In the data rows, the value 500 means zero.
Here are some points:
  613  652  562  558  654  661  545  580  530  570  575  711  569  558  596  571
  359  478  421  404  542  503  315  441  371  446  425  391  262  374  452  425
  513  573  527  502  614  582  471  526  480  545  517  559  454  461  564  496
  521  394  491  508  407  405  534  490  491  455  475  393  442  509  463  476
  603  491  654  652  132  472  567  600  635  652  643  898  550  614  622  648
  282  282  303  288  303  330  323  290  290  296  285    0  206  260  271  301
  661  530  653  660  367  469  650  600  641  592  637  754  584  643  572  645
  326  269  302  335  295  279  363  283  301  286  278    0  375  334  257  309
  375  259  374  380  120  162  350  322  379  354  353  107  257  389  276  370
  406  433  397  428  473  413  394  401  391  422  419  313  295  412  414  434
  386  401  412  378  491  432  366  412  356  367  375  281  391  354  418  422
  456  518  460  464  591  545  479  465  433  473  482  423  456  450  503  460
  544  457  521  537  426  472  505  520  539  516  547  605  628  572  461  536
  600  530  565  547  578  560  596  515  595  513  566  564  672  615  549  519
  608  641  650  636  685  631  609  627  653  646  657  928  531  636  649  654
  388  430  441  422  371  377  351  451  405  447  417  400  227  410  449  443
  345  350  389  380  350  374  554  334  376  363  380  107  999  391  358  364
  472  362  456  451  443  395  573  403  474  433  434  256  765  470  388  415
  485  459  455  424  520  479  474  449  478  446  432  407  394  477  434  453
  695  655  679  683  686  627  662  659  688  639  682  975  534  714  639  661
  344  467  414  388  539  469  319  439  383  413  412  297  317  380  445  421
  603  473  467  472  578  492  639  471  448  470  461  342  655  445  466  505
  428  299  347  385  193  281  396  343  380  349  365   86  256  382  314  385
  457  490  465  434  562  506  427  441  442  459  487  392  319  461  457  453
  596  568  588  611  558  528  577  573  602  557  613  679  484  591  551  639
  548  400  415  417  449  445  496  430  429  401  428  210  418  427  420  399
  502  416  493  493  224  344  505  486  491  501  483  457  362  523  460  482
  322  347  354  349  302  333  279  347  327  386  364  137  188  309  351  361
  634  733  696  663  732  730  607  751  653  729  680  999  531  651  756  691
  622  563  627  650  609  609  588  623  663  637  626  899  475  613  572  629
  537  461  426  482  514  465  488  439  508  418  431  320  673  536  432  414
  685  672  723  727  501  572  674  669  711  670  717  975  719  713  683  695
  402  499  446  477  342  447  374  508  459  489  486  505  251  437  513  479
  410  475  436  424  529  492  623  461  435  463  433  435  792  419  475  463
Then 18 other points, each followed by its number:
  465  539  491  470  597  551  414  501  470  491  471  514  439  461  525  495 0
  478  611  543  503  654  624  474  554  502  541  519  630  391  483  568  520 1
  478  508  533  531  588  545  474  540  484  547  540  631  364  498  519  510 2
  329  417  354  365  492  421  354  389  342  368  369  175  266  332  412  351 3
  322  272  325  334   11    0  283  299  325  317  360  144  258  306  250  333 4
  624  757  714  689  764  740  602  713  677  719  717  999  463  658  711  728 5
  754  709  750  756  553  683  753  713  744  733  772  999  626  762  726  753 6
  428  347  394  390  366  346  415  369  377  381  394  236  344  416  329  392 7
  337  331  373  373  272  289  293  337  370  347  384   89  207  359  354  357 8
  529  552  510  508  591  529  488  529  482  544  510  583  523  497  557  529 9
  313  291  310  300  240  307  312  313  303  332  316    3  225  295  287  316 10
  688  739  681  679  724  728  778  722  672  702  670  999  855  690  702  716 11
  412  459  457  455  392  397  383  456  450  446  435  320  225  413  469  456 12
  594  583  600  624  578  540  580  591  630  595  615  754  540  622  610  609 13
  424  367  427  397  368  398  469  427  383  415  435  278  318  393  380  420 14
  503  550  550  523  143  580  471  530  526  553  553  599  358  534  543  520 15
  446  468  443  471  573  501  473  464  450  473  438  406  360  462  460  461 16
  585  608  626  611  657  590  608  616  614  637  626  761  519  600  597  633 17
Which two of these numbered points are nearest to each point below, ignoring the 2 directions in which the first points spread most? Their numbers follow each, nearest first.
  492  356  322  292  444  393  519  370  364  344  344   84  999  443  375  335 > 9 0
  716  624  707  702  656  619  687  627  662  630  677  974  668  724  626  688 > 7 13
  391  317  363  354  201  271  457  311  423  357  366  110  648  418  330  367 > 8 10
  366  356  371  413  319  386  367  351  415  404  399  238  272  374  380  377 > 10 13
  762  693  697  710  767  735  724  684  696  685  683  999  683  731  683  688 > 16 17
  610  538  620  634  630  561  581  550  641  566  662  671  437  620  543  612 > 17 13
  456  277  346  353  323  293  949  357  331  341  333   45  934  393  277  325 > 14 6
  656  504  573  612  198  462  581  506  623  494  577  578  624  625  510  527 > 15 6
  337  329  334  362  374  324  336  311  379  313  366   13  249  363  329  301 > 13 12
  392  517  436  432  593  517  375  475  419  453  459  347  288  422  486  452 > 5 3
Here are 18 other points, each followed by its number:
  654  689  648  644  746  709  660  704  646  683  649  964  547  609  681  669 0
  383  460  392  359  566  496  381  420  361  431  374  276  723  356  425  389 1
  520  522  575  579  539  490  474  550  530  588  582  738  365  553  553  576 2
  528  613  583  582  691  649  480  604  562  599  552  764  466  562  580  567 3
  804  752  754  746  688  726  857  721  754  782  764  999  811  797  728  758 4
  489  600  564  534  677  601  489  554  527  563  537  564  421  493  559  545 5
  541  557  574  579  583  557  583  561  575  559  572  634  479  598  545  553 6
  481  532  499  451  602  533  546  495  474  486  456  474  439  427  502  504 7
  468  547  526  530  644  585  478  531  503  543  515  583  403  469  553  528 8
  464  448  414  462  524  464  555  432  423  451  459  306  858  407  463  424 9
  572  615  595  589  667  622  623  557  562  562  602  712  609  573  597  556 10
  518  429  402  435  445  433  485  405  534  390  413  314  999  526  420  436 11
  553  512  498  501  591  546  497  489  526  487  500  460  380  523  504  461 12
  449  510  466  474  563  516  445  485  457  487  459  494  379  456  523  479 13
  696  563  663  694  117  310  682  614  687  636  680  926  600  702  658  662 14
  456  449  461  475  523  472  413  461  486  430  468  302  304  470  455  415 15
  398  440  412  432  488  458  352  471  428  435  417  418  253  395  455  418 16
  370  436  419  395  528  478  401  438  430  436  366  292  380  410  442  400 17
Which two of these numbered points are nearest to each point below, ignoring the 2 directions in which the first points spread most? Their numbers follow each, nearest first.
  352  406  404  402  478  403  327  417  405  414  414  331  184  353  415  385 > 16 13
  393  512  446  418  585  537  415  474  427  487  416  344  328  419  495  455 > 5 8
  670  505  649  672  153  422  635  589  688  573  676  785  549  685  583  640 > 14 2
  286  402  355  296  440  426  227  400  314  374  331  116  140  280  397  351 > 17 8
  636  589  644  671  498  543  612  618  673  671  654  913  473  654  626  651 > 2 6
  399  468  450  438  499  516  524  435  421  443  437  329  549  434  448  423 > 10 13
  661  702  690  700  675  669  698  708  678  718  682  998  605  698  699  704 > 6 13
  474  517  458  478  593  561  505  492  480  472  473  462  390  495  516  479 > 10 13
  619  786  670  662  804  788  582  735  659  703  682  999  452  628  751  708 > 5 8
  657  611  634  658  401  598  662  620  706  626  663  876  557  666  626  639 > 4 2
